One turn moves each row of this set onto another row. After a few examples, where does it send each row asked below?
Seg: [ 13   8   9  26  25  -1 -15 -12 -11 -18  19 -22  -8  -3  40  16   1  21
  12  21   5 -19  36   2]
Dirit: [ 15   7   8  28  25  -2 -15 -11 -11 -17  18 -22  -7  -3  41  15   1  21
  10  23   7 -19  34   3]
Rosu: [ 12  44  -6  11  -3  34  38  12 -18 -28  -2  -4  -6 -24   0 -13   3 -18
 -17  17  53 -16  21  -4]
lazen: [ 29  11  10  13   3   9  30  10 -28  -4 -17   1  -4   2  19 -10  -4  -9
 -31  15  47 -24   7  10]
pasi: [  3  16  -1  31  21  14 -17 -17  -1 -23  19 -20   0 -20  21  21 -19   5
   7  24 -10  -2  38   4]
Diz: [ 12  10   8  30  26  -1 -14  -9  -9 -19  21 -25  -7  -6  39  15   1  21
  12  22   9 -19  35   0]
paze: [  4  22   2 -14 -22  29  25 -15 -38 -13 -40  -2 -17  -2  -1  -3  -3 -10
 -16  16  10 -16  19  25]
Kudod: [-21  47   0   1 -13  32  33   1 -16 -33 -16 -23 -19 -24 -20   1   2 -10
  -8  13  20 -17  25  -7]
Zeg: [  8  31   9  24   9  12  36  22 -10 -20   3 -16  -7 -16   3  -6   1  -9
 -23  12  54 -25  13 -16]
Fize: [-18  35   6 -17 -21  30  25 -13 -28 -26 -28 -12 -25  -9 -16   4   0  -6
  -5   4   4 -17  29   8]
Selaz: [ 15  10  -4  35  21  13 -16 -17  -5 -16  13 -15   5 -17  29  16 -21   3
   0  31  -5  -2  31  12]
meno: [ 13  27  -5   8 -15  30  33  -3 -32 -11 -36  -7  -5 -14   4 -10  -3 -16
 -26  31  31 -16  10  19]
gof: [  5  11   0  25  19  13 -20 -22  -5 -20  15 -16  -2 -14  23  21 -20   6
   7  21 -15  -2  38  10]
tedo: [ 11  10   9  27  25  -1 -15 -11 -10 -19  20 -24  -9  -4  38  16   2  21
  13  21   6 -19  36   0]
leke: [-10  21  25 -22  -6   9  19  -6 -25 -21  -7  -7 -30  10  -7  10   1   4
  -3 -21  10 -25  32  -3]
soru: [ -9  50   1  -5  -7  34  33   5 -15 -38   4  -9 -20 -21 -14  -3   5 -11
  -2  -1  34 -17  34 -12]
vodo: [ -2  42  -6  17 -10  32  38   8 -18 -24 -21 -19  -7 -28  -8  -8   0 -17
 -21  30  37 -17  14   0]
kolam: [ 13   7  -1  28  19  13 -19 -22  -8 -16  11 -13   2 -13  28  18 -22   5
   3  26 -12  -2  34  14]
riv: [ 18   5  20 -15  -6   7  19  -7 -37  -4 -22   6 -18  18  13   0  -3   0
 -19  -5  19 -24  19  18]
vek: [ 14   9   8  30  26  -1 -14 -10 -10 -18  19 -23  -6  -5  41  15   1  20
  10  24   9 -19  34   2]
Kemo: [ 29  27  -5   0  -9  32  33   0 -34 -14 -18   9  -5  -8  13 -15  -1 -17
 -23  18  45 -15  17  18]
vuval: [ 18  22   4 -23 -17  31  24 -14 -40 -16 -22  13 -17   5   7  -6  -1 -10
 -12   1  22 -15  27  23]
zulol: [  9  15  -4  37  23  14 -15 -14   0 -21  19 -19   4 -22  25  17 -20   3
   2  30  -4  -2  34   5]
nipe: [ -6  37   7 -26 -16  33  24 -11 -29 -32  -8   1 -27  -3 -10   1   3  -6
   1 -12  15 -16  38   5]
Nof: [-16  37  18   2   4  12  29  13  -8 -32   9 -20 -24 -11 -14   6   4  -1
  -6 -11  32 -25  29 -24]

meno -> Kudod
vuval -> Rosu
leke -> lazen
And these:
vek -> tedo
Selaz -> pasi

